One turn sends every row of this set to another row. A few are shown first. Where does it send the rows asked after them?
levap: [ 1.327,  0.287, -0.755,  3.601, -0.492, -1.980, -1.760,  2.210,  0.283,
 -2.181,  1.807,  0.259, -1.479, -0.841,  0.081,  0.369,  1.446]
sef: [ 0.841, -1.143, -0.163,  1.203,  1.298, -0.893,  0.311,  1.682,  0.442,
 -3.043,  3.087,  2.621, -1.526, -0.514, -1.724,  0.677,  2.757]
nutug: [ 1.534,  1.329, -0.292,  1.459, -0.327, -1.495, -0.785,  2.051,  0.198,
 -3.263,  2.092,  1.160, -0.228,  0.008, -0.153, -1.536,  2.812]
Zega: [ 0.300,  0.248, -1.896,  0.015, -1.126, -1.636, -0.182,  0.303, -1.433,
 -2.410,  2.280,  1.141,  0.951, -4.064, -0.502, -0.269,  0.265]
Bivo: [-1.143, -1.416,  0.523, -2.432,  1.347, -1.446,  0.380, -0.409, -1.120,
  2.184, -0.277, -1.112,  1.809, -0.511,  1.283, -1.741, -0.600]
lat: [-0.695, -2.072,  0.015,  1.063,  0.041, -1.772, -0.806,  1.401,  2.367,
 -1.595,  2.765,  1.665, -3.634, -0.283, -1.305, -0.367,  1.000]
Kogon: [-1.165, -1.307,  0.931, -1.014,  2.562,  0.899,  1.230, -1.708, -2.993,
  1.748,  1.111,  0.719,  1.210, -1.585,  0.871, -0.834,  0.933]
Ruk: [ 0.664, -0.858,  0.369,  2.255,  1.763, -3.195, -0.834,  0.054,  1.800,
 -2.595, -0.287,  2.831, -0.996,  1.229, -1.801, -1.101,  0.633]
vuma: [ 1.531,  0.156, -0.985,  3.893,  0.135, -1.906, -1.364,  1.938, -0.179,
 -2.382,  1.715,  0.673, -0.617, -0.524, -0.427,  1.143,  1.661]
piv: [-1.563, -1.965,  1.413, -0.961,  3.544,  1.111,  0.382, -0.854, -1.971,
  2.084,  0.137,  1.669, -0.429, -0.627,  0.899, -1.419, -0.168]
gigo: [-1.691, -1.075,  0.385, -1.936,  3.663,  0.199,  0.418,  0.863, -1.236,
  1.995, -1.504,  0.922,  0.354, -0.539, -0.415, -1.258, -0.141]
nog: [ 0.450, -2.734, -0.888,  0.412,  1.334, -2.418, -1.012,  0.426,  0.020,
 -1.622,  0.638,  3.624,  0.311,  0.133, -0.720,  0.237, -2.670]
voteb: [-1.305, -0.708, -1.263,  2.184, -0.130, -2.878, -1.065,  0.328,  2.159,
 -0.749,  1.356,  1.114, -1.600,  1.528, -2.293, -0.099,  0.207]
mili: [-2.477, -0.939,  1.811, -0.107,  3.676, -0.206, -0.881,  0.016, -0.509,
  2.167, -1.473,  0.831, -0.856, -0.458,  0.859, -0.861, -0.968]
mav: [ 0.432,  0.891, -0.782,  2.249, -0.125, -3.098,  0.123, -0.899,  0.374,
 -2.929,  1.177,  0.837,  0.443, -1.592, -2.092, -0.594,  2.644]
Fopa: [ 1.576,  1.312, -0.441,  1.629,  0.099, -1.491, -0.559,  1.964, -0.102,
 -3.319,  2.023,  1.445,  0.040,  0.182, -0.532, -1.217,  2.804]
Zak: [ 0.283, -2.773, -0.531,  1.283, -0.076, -3.048,  0.297, -0.285,  1.202,
 -1.890,  3.589,  1.355, -0.444,  0.687, -1.423,  1.362,  1.317]
movi: [-0.526, -0.621,  0.063, -2.026,  2.895, -0.385,  1.159, -0.090, -2.426,
  1.297, -0.364, -0.008,  2.690, -1.055,  0.041, -0.701,  0.886]
lomu: [-1.493, -1.504,  1.494, -0.216,  2.345, -1.937, -0.257, -1.903, -1.077,
  1.875, -0.411, -0.382,  1.919,  0.085,  1.761, -0.178, -1.022]
didut: [ 1.041, -1.219,  0.301,  0.524, -1.280, -2.100, -0.324,  1.031,  1.162,
 -2.787,  4.058,  0.454, -1.341, -1.095,  0.410, -0.699,  2.231]
timet: [ 0.749, -1.027, -1.033,  3.838, -0.359, -2.933, -1.777,  1.178,  0.976,
 -1.336,  1.556,  0.177, -1.141,  0.426, -0.351,  0.997,  0.235]
Sola: [-1.080,  0.759,  1.175, -0.047,  3.665,  0.520,  0.608, -0.306, -2.980,
  0.581, -0.424,  0.538,  1.874, -2.100,  0.601,  0.154,  1.689]
mon: [ 0.235,  0.634, -1.307,  2.751,  2.709, -0.381, -0.278,  1.658,  0.584,
 -3.132,  1.074,  0.808, -0.711, -1.956, -0.978,  0.919,  2.607]
fusi: [-1.697, -0.812,  1.379, -1.451,  1.812,  1.194,  0.310, -0.895, -2.147,
  2.083,  0.942,  0.255, -0.791, -2.236,  1.697, -2.279,  0.604]
toko: [-0.230,  1.458, -0.305,  1.983, -0.130, -2.312, -0.651,  0.230,  1.259,
 -2.652,  0.655,  0.772, -1.788, -2.266, -1.979, -1.891,  2.501]
Tep: [-1.127, -2.058,  1.544, -1.411,  1.804, -0.069,  0.395, -1.893, -1.833,
  2.286,  1.117,  0.316,  0.656, -0.646,  2.211, -1.820, -0.457]
tibug: [ 0.093, -2.353, -0.370, -0.073,  0.033, -2.612, -1.818,  0.929,  0.948,
 -1.333,  0.870,  2.602, -1.053, -0.584,  0.573, -1.252, -3.083]
Mis: [-1.252, -0.090,  0.736, -2.574,  1.916,  0.136,  0.035,  1.203, -1.193,
  1.708, -0.739, -0.631,  0.029, -1.916,  1.137, -2.704,  0.372]
dozo: [-0.177, -3.235,  2.028, -0.840,  2.666,  0.649,  1.107,  0.487, -2.021,
  1.385,  0.039,  0.536, -2.230, -1.148, -0.129, -0.988, -1.043]
Rebi: [ 0.484, -3.799,  1.838, -0.822,  1.371, -0.855,  1.574, -1.008, -2.474,
  1.468,  1.053, -0.651,  0.046, -0.747,  0.825, -0.545, -1.172]
Bet: [-1.301,  1.099,  1.806, -0.700,  1.446, -0.142, -0.542, -0.071, -1.797,
  0.978,  0.040, -1.259,  0.380, -2.952,  2.494, -1.919,  0.991]
fatu: [-0.211,  0.084,  1.363, -0.249,  3.378, -0.294,  1.486, -0.990, -2.340,
  1.772,  1.078,  0.627,  1.465, -2.289,  0.976, -1.293,  2.422]
bevo: [-1.510, -1.646,  1.672, -0.114,  4.201, -0.824,  0.609, -0.994, -0.373,
  3.245, -0.060,  1.435, -0.552, -0.440,  0.539, -1.432,  0.118]
molo: [ 0.297, -2.326,  1.313, -0.547,  2.390,  0.821,  2.296, -0.304, -3.517,
  0.781,  0.838, -0.031, -0.132, -2.255, -0.749,  0.141,  0.547]
rili: [-0.262,  0.646, -1.735,  0.171,  0.127, -0.288, -0.603,  1.430, -1.225,
 -2.346,  1.376,  2.323, -0.813, -4.341, -1.341, -0.460,  0.376]
nulu: [-1.106, -0.909, -1.411,  2.117, -0.418, -3.311, -0.959,  0.036,  2.031,
 -0.736,  1.411,  0.838, -0.991,  1.763, -2.187,  0.047,  0.111]
zat: [ 0.900, -0.891,  0.730,  1.766, -0.041, -4.250, -1.189, -0.444,  2.248,
 -2.360,  0.587,  1.273, -0.574,  0.976, -0.274, -2.031,  0.293]
fonu: [-1.102, -1.830,  1.718, -0.478,  2.683, -1.921,  0.471, -1.784, -0.292,
  3.390,  0.616,  0.242,  0.454, -0.357,  1.587, -1.624, -0.082]
gilo: [-0.570, -1.275, -0.291,  2.301,  1.636, -1.947, -1.837,  1.506,  3.272,
 -1.542,  0.538,  0.350, -2.797,  0.127,  0.555, -0.606, -0.411]
gaz: [ 0.591, -0.766, -0.954,  4.023,  0.351, -2.373, -1.812,  1.706,  1.010,
 -1.443,  1.163,  0.930, -1.899,  0.340, -0.816,  1.051,  0.217]
lize: [-0.593,  0.433,  1.799, -0.665,  2.667, -0.048,  0.639, -0.364, -1.517,
  2.168,  0.935,  0.070, -0.299, -2.846,  1.840, -2.612,  2.121]
doliv: [ 0.485, -2.053, -1.019,  2.727,  1.989, -3.149, -0.514, -0.396,  1.849,
 -2.000,  1.390,  0.518,  0.906,  1.231,  0.004,  1.463,  0.000]
nem: [-0.087, -2.056,  1.840, -1.146,  0.617,  0.434,  1.242,  0.100, -2.525,
  1.178,  1.209, -1.391, -1.550, -3.000,  0.762, -1.607,  0.087]
Peg: [ 0.716,  0.494, -0.875,  1.993, -0.308, -2.146, -0.759,  0.623,  1.226,
 -2.793,  2.424, -1.694, -0.077, -2.254,  1.505, -0.337,  2.005]

levap moves to timet
nog moves to rili
Now find these:
Mis moves to Bivo
nutug moves to nulu
dozo moves to nem
sef moves to lat
mon moves to gilo
Kogon moves to piv
fonu moves to fatu
zat moves to mav
Sola moves to mili

